In the rows, 128 means zero.
One turn moves every row onto another: examples first, then more rows asked:
R: [162 123 111 121 109 116 139 116 155 134 133 131 132 152 152 115  92 123
 105  92 164 125 130 127]
W: [116 107 138 125 107 132 163 114 151 133 121 127 149 147 169 125 103 148
 134 105 166 121 122 151]
V: [135 124 139 137 101 112 159 111 132 123 147 120 164 154 161 133  95 129
 122 105 149 127 145 145]
Q: [129 168 112 126 115 127 134 132 142 145 140 123 127 146 155 150 134 166
 114 129 122 121 128 158]
A: [129 167 113 122 117 127 132 131 144 146 137 123 125 146 155 146 132 168
 114 130 124 120 125 157]
G: [142 118  95 136  96 141 162 109 158 126 134 138 150 132 152 130 111 144
 104  92 173 149 128 147]
Z: [143 103 112 122  96 129 144 127 148 121 126 145 161 119 156 131  99 118
 117 103 146 146 120 146]
T: [129 110 134 125 104 125 160 115 134 133 116 128 157 167 155 135  98 125
 125 107 160 119 138 158]
H: [134 170 104 132 117 128 140 129 142 149 136 128 128 145 152 148 130 163
 104 134 127 124 131 164]
M: [152 124  91 129  98 131 144 125 147 134 130 136 138 150 154 123  88 135
 124  87 175 144 123 147]
B: [119 119 141 135 106 122 160 109 150 123 148 120 157 132 174 123  99 148
 132 100 159 128 129 142]
E: [132 174 104 131 118 128 136 133 144 150 143 127 123 144 157 142 125 164
 111 130 128 126 131 159]
D: [126 167 112 123 118 128 133 132 143 147 135 127 125 148 153 149 134 166
 113 130 125 117 124 159]
P: [131 167 109 125 122 129 139 129 146 151 130 130 124 148 153 143 129 163
 103 135 130 118 128 162]
S: [144 102 123 119 104 125 145 123 153 120 123 142 156 116 157 125 100 114
 109 105 145 138 120 140]
X: [147 109 122 115 106 121 135 129 150 124 127 140 152 121 159 119  93 114
 119 103 145 136 118 134]
C: [128 166 112 123 116 127 135 134 142 146 137 126 127 149 153 151 134 165
 110 131 125 121 127 159]
L: [154 117 114 130 108 126 156  99 164 128 137 133 144 132 151 125 111 132
  85  98 163 131 133 129]
J: [130 170 108 128 122 127 135 131 148 151 134 127 118 143 156 139 124 166
 109 131 130 121 125 159]
F: [144 110 114 119  98 124 139 133 145 121 128 141 156 121 159 126  90 116
 126 102 147 144 119 143]

E goes to H
C goes to D
B goes to V
Now find these:
F goes to Z
L goes to R

